-544 -144 -277 -187 -469  117 -247
-180 -131  -23  115  -12 -166  -69
  67 -319  134 -521    8 -201  210
->
-180 -131  -23  115  -12 -166  -69
-544 -144 -277 -187 -469  117 -247
  67 -319  134 -521    8 -201  210

-607 -415  455  418  372  309  363  -98  540  126  177 -519  199 -247 -463
 237  604 -320 -125  621  523  676 -479  573  643  602  585 -487  654  236
->
 237  604 -320 -125  621  523  676 -479  573  643  602  585 -487  654  236
-607 -415  455  418  372  309  363  -98  540  126  177 -519  199 -247 -463

-246   26  135  155  -48 -270   24   90
-380  -71  425 -404  206 -105  -85  253
 -97   25  -93  -35  423  -84  135   50
-332   18  298  410 -323 -561  -11  154
 -60 -382  -74   27  -21 -108  -28   32
-147   87  115 -116 -105   20  -31  220
->
-147   87  115 -116 -105   20  -31  220
-246   26  135  155  -48 -270   24   90
 -97   25  -93  -35  423  -84  135   50
-332   18  298  410 -323 -561  -11  154
-380  -71  425 -404  206 -105  -85  253
 -60 -382  -74   27  -21 -108  -28   32

 344   75  577 -108  477  262
  45   69 -462  296 -215 -263
 487   35  -75  141 -128  376
-108   89 -313  316 -286  200
-363 -144  130  522 -486 -268
-247  -54   75  213  -37 -637
 301  357  266  249  580 -108
-180 -367  -34  140 -341  133
 120  -21 -306  -67  411 -428
->
 301  357  266  249  580 -108
-108   89 -313  316 -286  200
 344   75  577 -108  477  262
  45   69 -462  296 -215 -263
 487   35  -75  141 -128  376
 120  -21 -306  -67  411 -428
-247  -54   75  213  -37 -637
-363 -144  130  522 -486 -268
-180 -367  -34  140 -341  133

  55 -284  211  479  182 -519 -451 -373
-256  356  296 -154  503  500  445   59
  18 -178  -35  170 -176 -381 -347 -251
  17   49   30   14  107  165   82 -147
 105  -85 -170  -38 -270  -62  -96  -49
  26 -179   71   24 -204 -153 -120   73
-132 -114  186  134    7 -322 -221  -56
-460  336  375  -60  481  188  193 -205
 274 -132  -63  -21 -230   30  -13  145
 -89   19  158  157  122 -282 -227 -234
->
-256  356  296 -154  503  500  445   59
-460  336  375  -60  481  188  193 -205
  17   49   30   14  107  165   82 -147
 -89   19  158  157  122 -282 -227 -234
 105  -85 -170  -38 -270  -62  -96  -49
-132 -114  186  134    7 -322 -221  -56
 274 -132  -63  -21 -230   30  -13  145
  18 -178  -35  170 -176 -381 -347 -251
  26 -179   71   24 -204 -153 -120   73
  55 -284  211  479  182 -519 -451 -373

  48 -119   18  356  108  510  177   93 -274   19   94 -542   99
 240   26   50 -312  113  -11  192  313 -566    5 -415  -98 -193
-294    7 -300 -123   52 -364  -93  -17   75  -11  479 -282  260
->
 240   26   50 -312  113  -11  192  313 -566    5 -415  -98 -193
-294    7 -300 -123   52 -364  -93  -17   75  -11  479 -282  260
  48 -119   18  356  108  510  177   93 -274   19   94 -542   99

 160  434
   3   66
-243  -92
  26   20
 575 -359
  72 -425
-203  160
->
 160  434
-203  160
   3   66
  26   20
-243  -92
 575 -359
  72 -425

-187 -192 -405    9  207  134  274 -288   92
 508  251  399  295  -57  301 -275  -37  113
-131  129  166  192 -169  140 -466 -376  -31
 175 -432  -69  527 -523 -459  405 -328  167
->
 508  251  399  295  -57  301 -275  -37  113
-131  129  166  192 -169  140 -466 -376  -31
-187 -192 -405    9  207  134  274 -288   92
 175 -432  -69  527 -523 -459  405 -328  167

-302    9 -118  286   89  333 -326 -663 -182  -11  223   45
-153  -45   56  344   30  163 -359 -658 -169  -53  318  175
-353   47 -327  180   69  431 -299 -639 -114   47   63 -101
->
-353   47 -327  180   69  431 -299 -639 -114   47   63 -101
-302    9 -118  286   89  333 -326 -663 -182  -11  223   45
-153  -45   56  344   30  163 -359 -658 -169  -53  318  175
---
-127  -44  123  -50 -576 -185  117  147  230  -53   23
-217   11  113  -57 -592 -173   95  179  227  -63   25
 322  -96 -186  -56 -169  140  200  116  -45   18  -89
 256  -29 -190  -40  -47  159  175  169  -85   37  -88
  17   10   38   25  103   -9  -57   23  -24    2   23
   7  -18   17   26   84  -15  -63  -51   -9   25   17
->
-217   11  113  -57 -592 -173   95  179  227  -63   25
-127  -44  123  -50 -576 -185  117  147  230  -53   23
   7  -18   17   26   84  -15  -63  -51   -9   25   17
  17   10   38   25  103   -9  -57   23  -24    2   23
 256  -29 -190  -40  -47  159  175  169  -85   37  -88
 322  -96 -186  -56 -169  140  200  116  -45   18  -89

-100  686
  43 -526
 210   10
  17  418
->
-100  686
  17  418
  43 -526
 210   10

-207  123   40 -272
-377 -264 -352 -410
-265  348  282  376
 380 -382  318  329
-220   69  -20  393
  30  361 -384  -42
   1  247  156  406
-537 -218  370 -180
->
-537 -218  370 -180
-377 -264 -352 -410
-265  348  282  376
-220   69  -20  393
-207  123   40 -272
   1  247  156  406
  30  361 -384  -42
 380 -382  318  329

 147  374  460  -10   37
  73  225  244   -6   20
-340  -40 -198   13   16
  72  219  245   -5   20
 -18 -674   86  -24  -23
->
-340  -40 -198   13   16
 -18 -674   86  -24  -23
  72  219  245   -5   20
  73  225  244   -6   20
 147  374  460  -10   37

 381 -163   74  188    3  264 -444  243 -174
 -34  574 -194 -305   34  187  -72  -77  247
-438  -16  222   87   99  127  -73 -552   -2
 107   68   10  -82   17 -653  198 -152 -248
-180 -334 -115  -30 -187 -160   99  561  257
 -21  362  -92  160 -168  -39  200  -46 -597
->
-438  -16  222   87   99  127  -73 -552   -2
-180 -334 -115  -30 -187 -160   99  561  257
 -34  574 -194 -305   34  187  -72  -77  247
 -21  362  -92  160 -168  -39  200  -46 -597
 107   68   10  -82   17 -653  198 -152 -248
 381 -163   74  188    3  264 -444  243 -174

 656  440
 118  -28
 384  -83
 389  280
 543  446
 249 -139
 180 -127
 560  296
->
 118  -28
 180 -127
 249 -139
 384  -83
 389  280
 543  446
 560  296
 656  440

  28   22   31  -18   99   31   13  -44   25  -34   -5
 -45   46   41  -46  -32  102   38   41   93   62   69
  32 -117   -3   76  219  -96   -4 -539   -6  -98   19
  73 -158  -33  -37  140  -26 -106 -684    9  -92 -203
  -1   69   -4  -17   80   31   57  124  108  -31    4
  95   86   -9   33  189   -7   62  184   98  -41   39
  19 -126  -53   63  -20  -83  -79 -570  -28   65   -3
  14  -84   16   -2  -16   12  -59 -421  -74  -12  -46
->
 -45   46   41  -46  -32  102   38   41   93   62   69
  -1   69   -4  -17   80   31   57  124  108  -31    4
  14  -84   16   -2  -16   12  -59 -421  -74  -12  -46
  19 -126  -53   63  -20  -83  -79 -570  -28   65   -3
  28   22   31  -18   99   31   13  -44   25  -34   -5
  32 -117   -3   76  219  -96   -4 -539   -6  -98   19
  73 -158  -33  -37  140  -26 -106 -684    9  -92 -203
  95   86   -9   33  189   -7   62  184   98  -41   39

 290  478   97 -411
 540  534 -518 -700
 228  361  431  129
-197  521  552 -486
 577 -141 -314 -199
 -84  484  611 -639
 -14  491  692 -333
-553  460  -62  412
->
-553  460  -62  412
-197  521  552 -486
 -84  484  611 -639
 -14  491  692 -333
 228  361  431  129
 290  478   97 -411
 540  534 -518 -700
 577 -141 -314 -199
